In the data rows, the value 128 means zero.
Here are some numbered points:
[108 155 111 161 142 119 108 118 181 110 107 142 150 108 168 110 151 112
 154 141 108 107 135 136 170 108 122 145 113 108 107 134 126 108 162 111
 126 107 164 121 174 108 108 210 116 108 166 142] 0
[121 191 138 108 109 108 108 109 108 107 166 156 108 108 108 140 125 108
 108 122 172 181 108 108 109 108 122 138 169 132 162 110 118 131 108 111
 141 119 169 109 107 203 179 117 109 184 108 131] 1
[117 118 148 148 133 121 108 109 149 135 129 123 124 123 151 110 145 112
 141 109 108 124 129 108 129 108 130 127 126 108 122 124 128 108 145 111
 128 107 161 111 130 108 108 142 109 117 140 147] 2
[195 108 163 130 121 108 125 109 112 107 182 108 108 166 108 137 110 110
 108 109 145 154 108 108 109 131 109 109 112 160 171 109 149 119 108 127
 109 148 146 109 107 153 152 108 129 148 108 117] 3
[108 142 108 139 129 108 126 109 118 107 107 123 151 130 146 143 110 144
 131 142 108 144 173 116 138 124 186 133 109 126 107 109 159 141 108 122
 109 122 123 129 145 127 108 189 124 123 108 109] 4
[149 108 108 108 146 151 177 109 108 107 110 148 109 143 108 127 138 170
 162 111 133 107 149 173 109 162 109 109 116 161 107 133 108 108 108 157
 168 188 108 187 116 138 156 108 138 111 108 109] 5
[128 108 132 108 147 139 193 165 108 150 114 108 123 113 108 129 110 178
 152 161 111 107 163 187 109 184 150 137 109 132 107 177 108 138 124 176
 168 158 180 183 125 108 111 108 109 108 108 109] 6
[108 108 108 119 109 188 108 140 113 172 154 108 144 108 117 166 202 108
 116 154 131 132 146 170 195 137 168 178 174 108 107 109 108 108 166 194
 126 149 121 109 112 108 108 108 109 108 108 109] 7
[108 108 108 108 109 189 137 133 108 107 151 108 108 108 108 211 188 144
 108 204 128 128 117 158 159 156 206 192 190 116 107 109 108 154 127 231
 152 196 108 109 107 108 116 108 109 108 108 109] 8
[108 108 108 170 109 227 108 109 108 107 140 127 140 113 122 236 213 108
 108 211 108 142 151 112 237 117 234 235 224 108 131 109 219 125 126 255
 109 131 108 109 107 108 154 109 109 108 108 109] 9
[108 113 138 123 123 108 108 109 131 181 119 164 112 143 136 110 142 114
 129 109 108 113 114 119 128 108 109 119 140 108 118 151 115 108 126 111
 125 107 108 109 140 116 108 145 159 108 177 151] 10
[108 123 109 108 123 108 136 135 108 107 107 108 122 133 126 117 112 108
 108 111 167 170 108 108 109 117 109 109 120 142 139 109 146 160 108 123
 109 125 108 122 107 146 162 133 123 134 108 123] 11
[131 108 187 206 163 166 161 161 108 143 133 142 180 164 150 110 110 180
 174 109 108 107 168 179 109 162 109 109 109 108 107 144 150 108 168 127
 109 128 130 162 171 108 108 131 199 108 149 140] 12
Which three points above are nearest to each new point by angle, seen from the average point of the numbered points? Their numbers follow each, nearest first.
[117 108 159 133 123 148 156 109 131 111 160 110 108 130 108 110 110 177
 108 109 155 170 125 148 109 152 118 109 109 135 119 126 108 113 121 116
 124 156 108 143 129 130 125 108 127 154 108 122] 3 5 11
[108 147 124 149 130 108 142 176 156 111 107 108 144 108 182 110 110 154
 127 128 108 107 155 134 149 118 153 145 109 122 107 143 122 136 135 140
 114 109 164 146 165 108 108 175 111 108 114 114] 0 4 2
[143 108 153 119 151 124 142 109 122 107 107 157 119 108 129 110 110 155
 148 116 124 107 136 154 109 122 125 109 109 131 107 148 108 108 117 118
 149 121 129 149 150 108 108 122 151 108 137 114] 5 12 10
[135 117 108 123 118 123 117 109 124 107 107 108 126 144 140 110 110 142
 112 120 162 127 108 108 109 158 115 109 109 161 135 109 151 124 108 111
 117 125 115 120 107 120 140 119 124 134 108 112] 11 3 1
[108 156 151 154 109 138 108 109 148 107 164 111 108 108 189 130 170 108
 108 128 108 147 108 108 174 108 109 122 166 108 129 109 154 108 171 147
 109 107 120 109 107 123 108 112 112 119 138 137] 2 0 10
[112 140 108 108 137 108 108 109 183 135 107 155 108 108 108 110 119 108
 147 154 175 108 108 108 129 108 129 169 165 108 107 127 108 135 108 111
 158 107 108 111 107 146 124 108 109 128 148 179] 10 1 2
[155 108 131 108 137 108 145 109 108 152 144 129 108 108 108 124 110 139
 109 124 162 144 119 149 109 116 109 109 112 136 128 144 108 128 108 111
 149 156 151 154 107 163 142 108 109 141 110 110] 3 1 11
[145 141 157 108 117 108 128 109 125 107 139 108 108 108 108 113 116 108
 108 124 143 146 108 108 109 108 109 115 136 159 165 109 108 155 108 121
 129 126 121 114 107 181 154 108 124 173 122 118] 1 3 11
[108 159 166 129 109 169 108 246 183 107 107 108 167 108 108 144 184 117
 168 183 108 107 138 146 143 144 137 132 145 118 107 109 108 165 191 125
 142 153 108 109 159 108 108 108 109 108 108 109] 7 0 8
[108 166 144 126 109 108 108 109 141 121 134 144 108 108 113 110 161 108
 133 110 108 107 108 126 167 108 109 126 160 108 107 118 108 108 165 113
 132 107 108 109 146 108 108 108 128 109 161 164] 10 2 0
[108 110 108 108 132 108 108 110 160 136 107 177 116 109 151 110 118 131
 164 157 108 107 133 129 115 108 109 119 114 108 107 171 108 108 117 111
 146 107 108 158 134 108 108 132 109 108 135 116] 10 2 0
[122 121 108 108 133 109 155 163 108 142 125 108 124 114 108 143 155 127
 171 146 109 107 108 130 109 138 130 119 115 114 107 123 108 189 124 151
 167 144 149 144 157 108 118 108 109 118 108 109] 6 5 11
[108 108 108 108 163 144 146 109 160 167 107 162 108 108 146 110 110 157
 188 135 114 107 156 151 110 108 120 167 109 114 107 214 108 132 134 111
 205 119 108 159 116 108 108 143 153 108 120 109] 6 10 5
[158 108 118 108 139 108 110 109 113 139 161 111 108 129 108 110 149 108
 136 110 159 131 128 108 138 117 109 134 111 126 132 121 111 108 108 111
 109 107 114 113 107 120 121 128 110 149 144 160] 3 10 2
[131 126 108 108 122 124 140 177 121 148 107 116 110 111 145 126 110 136
 119 156 133 107 139 127 112 117 153 160 121 108 107 174 116 108 121 123
 139 114 169 135 149 108 108 160 120 113 131 109] 6 0 2
[126 108 120 124 131 108 108 122 126 157 136 137 133 137 135 110 110 118
 124 109 108 126 108 108 133 117 109 111 137 108 171 114 121 130 151 111
 109 107 108 113 146 122 108 110 128 109 162 167] 10 2 11
[108 108 108 108 134 120 134 109 111 151 147 117 115 126 108 110 112 125
 117 126 133 109 127 112 109 110 109 121 148 144 126 119 108 108 130 118
 136 123 108 135 107 129 134 108 139 125 141 132] 10 11 3
[108 190 108 198 109 108 108 181 136 107 107 108 144 200 156 138 110 108
 108 109 108 177 108 108 109 108 140 112 109 137 195 109 215 170 129 111
 109 107 176 109 107 131 121 150 109 146 108 136] 11 4 3
[108 108 108 138 154 142 170 123 108 117 107 108 140 108 134 131 110 178
 148 134 108 107 143 134 128 154 179 130 109 134 107 145 120 140 109 140
 130 136 123 167 138 108 136 165 153 108 108 109] 6 4 5
[119 108 127 158 147 117 137 109 108 107 107 109 133 156 137 128 110 131
 113 117 117 134 143 157 109 122 128 109 109 155 107 139 139 133 108 111
 123 155 126 142 127 136 124 130 129 128 108 110] 11 5 4
